In the data rows, the value 128 means zero.
Here are some points, each followed by its number:
[111 133 191 145 156 126 108 149 153 125 127 152 154 161 119 154 116 111
 152 113 114 130 151 111 159 113 104 160 130 140 126 114] 0
[101 146 149 152 154 138 112 121 135 146 130 126  58 111  97 126 107 155
 140 119 109 138 129 132 122 107 132 147 157 129 111 120] 1
[105 131 153 151 143 127 101 143 145 134 129 144 145 145 126 161 123 145
 147  86 121 125 136 117 143 123  99 133 126 149  86 118] 2
[168  84 112  96  88  77 142 168 186 174  84 186 198 186 179 159  88 159
 164 110  92 168 198  65 179 198 100 157 163 170 112  84] 3
[ 80 170 172 172 211 174  84  86  92  80 109  84  95 119  92  82 179  82
 101 153 179 101  82 164 121 102 172  74  96 122 163 168] 4
[ 95 126 156 154 148 160 105 114 122 148 137 119 126 113 108 104 198 136
 130 122 126 123 120 136 111  93 157 145 151 117  45 129] 5
[138 113 111  99 110 108 140 145 139 137 146 126 168 166 130 168 113 130
 153 130 122 128 130  80 170 130  88 130 211 148 132 116] 6
[176 115  90  65 104  92 172 153 146 141 144 160 135 145 198 138 111  65
 148 126 103 126 144 112 142 160 122 145 149 145 130 115] 7
[102 172 157 157 153 144 104 126 125 144 147 128 145 135 111 139 126 129
 149 108 113 113 134 113 136  86 116 135 136 153 126 125] 8
[124 111 120 134 111 134 118  92  90 110 140 103 102 109  96  97 139  58
 107 154 148 120  86  45 108  84 145 112  70 115 161 144] 9
[143 129 101 115  92 109 133 137 136 160 101 148 152 154 132 176 114 146
 139 115  99 152 153 108 153 136  84 151 148 146 120 104] 10
[147 132 102  58 117 132 136 113 138 105 126 146 121 120 144 126 126 110
 113 118 143 100 149 134 125 139 145 128 126 113 108 132] 11
[120 104 138 144 151 100 146 160 152 149  92 130 137 134 164 137  93 144
 174  90  96 156 145 123 145 159 118 163 166 186 107  96] 12
[119 140 127 133 102 143 168  97  88 119 163 109  99 120 116 134 143 107
 112 157 138  90 104 159 113 114 126 109 102  92 154 141] 13
[140  92 137 136 137  45 154 186 170 161  74 145 138 142 156 155  74 172
 191  77  93 179 211 115 141 168 107 182 174 182  77  82] 14
[116 147 128 126  65 148 113 100  86  95 125 104  82  82 101  99 211 119
  99 179 168 112 100 160  74  65 211  88  97 109 186 174] 15
[186  82  95  90 122  86 174 164 174 155  88 170 160 170 166 160  95 211
 166 111 107 164 179  90 172 182  97 152 160 168 110  77] 16
[151 125 115 123 100 139 141 118 130 114 102 129 111 116 138 120 130 121
 115 120 145 155 127 137 127 145 138 129 135 103 124 131] 17
[100 149 154 160 155 147  96 129 113 139 145 135 136 128  58 128 132 137
 129 129 128 130 132 125 129 129 129 174 128 142 131 130] 18
[198  86  74  74 128  88 161 157 151 143 133 154 163 172 168 133 100 156
 155 117 108 146 148 105 166 166 121 143 153 156 115 109] 19
[130 164 134 120 133 145 117 101 103  90 211 102  77  65  93  92 168  99
  70 186 152  65 105 170  58  82 163 105  90  88 179 170] 20
[ 99 182 166 163 170 166  95 120 137 112 151 142 133 130 103 122 140 123
 121 125 124 121 123 116 124 109 139 111 132 138 111 135] 21
[163  58 119 119 116  65 182 191 211 168  65 179 140 191 174 147  77 142
 172  58  45 198 182 119 211 191 109 179 176 160  84  45] 22
[179  65  82 103 139  58 211 176 191 166  82 174 141 211 170 143  86 160
 176 101  58 176 168 111 198 179 105 164 154 174  92  65] 23
[174  97  70  70 103  90 179 156 141 129 130 159 147 149 160 140  99 182
 145 128 116 135 141 107 152 156 115 134 168 130 127 112] 24
New points follow, each followed by the number of its nearest point above.
[154 130  93 117 101 124 157 109 115 100 152  77 105  99 130  96 156 103
  84 146 163 108  88 179  96 132 154 108  95  77 152 160] 13
[121 122 130 138 135 146 120 122 107 138 118 147 116 126 153 136 133 100
 131 147 133 131 128 126 123 148 120 107 111 123 138 134] 17
[ 97 137 159 156 152 145  99 117 117 109 149 115 123 117 117 101 131 136
 110 135 139 118 114 136 107  99 148 120 138 104 135 100] 21
[211  93  92  77  95  97 186 151 144 145 128 137 148 133 155 129 117 152
 132 211 111 136 137 114 137 154 126 130 156 143 137 123] 24
[135 141 113 101 124 111 134 136 129 127 176 112 129 140 104 136 134 109
 127 137 141  82 125 211 140 211 123 126  45  99 148 137] 13
[142 114  99 112 129 136 147 103 114 117 145  74 112  90 123 110 172 126
 111 139 136  86  95 157  93 124 155  45 119  95 133 161] 13
[125 124 143 131 114 141 121 128 109 136 119 145 125 129 142 148 135 131
 136 138 127 133 130 133 130 146 101 126 123 128 134 126] 17
[157 116 108  82 113 115 163 123 126 101 166 114 119 104 127 119 148 111
 111 151 154  80 109 135 101 137 141 124 117  74  74 159] 11
[ 92 136 160 161 120 156 100 119 116 108 132 108 111 112  84 100 129 198
 124 134 144 102 120 191 102 120 142 211 143 121 129 148] 18
[161 121 121 113 108 114 138 140 163 131 117 172 186 176 133 191 102 149
 144 103 118 109 176  99 168 128  65 137 145 151 104 110] 10
[137 145 103 143  96 117 123 133 121  92 186 122 122 124 113 132 136  90
 116 143 161  70 116 141 126 126 131  86 103 108 142 166] 13
[144 135 124 121 118 149 143 111 120 120 142  93 115 100 115 118 174 105
 109 127 135  95  93 142 105 119 135  84 124 105 125 136] 13
[145 105  58  45  82 135 120 134 126 176 108 132 155 148 140 211 120 112
 145 123 136 149 147 120 135 131  86 136 116 131 128 121] 10
[129 160 126 140 130 137 114 111 105 126 113 120 120 127 110 123 151 101
  58 149 130  45 122 140 112 116 130  99 121 126 211 133] 13
[148 156 109 116 130 155 149 108 123 116 124  90 104 103 111 105 142 135
 105  80 129 145 111 144 103 120 143  82 127 114 119 136] 17
[115 151 145 135 109 142 110  90  95 104 111 107  96 102  99 111 138 115
  92 160 156 141 113 151  86 103 144 123 120  90 174 152] 13
[123 142 136 139 125 154 115  95  84 120 191 111  92 105  45 124 119 116
 100 172 145 127 110 156  99  90 140 114 101 101 156 156] 13
[120 163 110 110 140 121 125 125 118  84 156 105 114 110 134 111 163 124
 103 156 160 110 103 145 116 111 156 101  99  96 157 147] 13
[160 130 107 104 121 128 152 112 112 126 154  70 113  96 124 107 157  95
  93 144 147 114  90 147 100 126 161  77 111 116 170 163] 13
[117 100 135 127  97 123 126 132 130 163 103 149 191 144 145 179 122 134
 133 121  90 137 146 101 147 141  70 154 136 139 117 103] 10
[170  45 100  88  45  96 198 141 143 140 143 127 134 126 147 127 124 133
 128 133 120 132 126 110 128 140 125 120 131 130 136 120] 24
[ 88 154 163 166 164 163  82 102 102  86 121 116  97 122  70  84 149 102
 120 141 174 151 101 161 119  77 176 110 109 124 141 154] 4
[ 84 161 176 164 174 170  92  93  99  82 105  86  84 114  74  88 160  96
 104 152 176 142  92 166 117  45 174  97  82 112 151 179] 4
[139 111 122 130  58 130 132 124 124 182 122 141 136 136 145 198 121 132
 126 124  82 143 142 122 134 142 102 131 129 119 123 113] 10
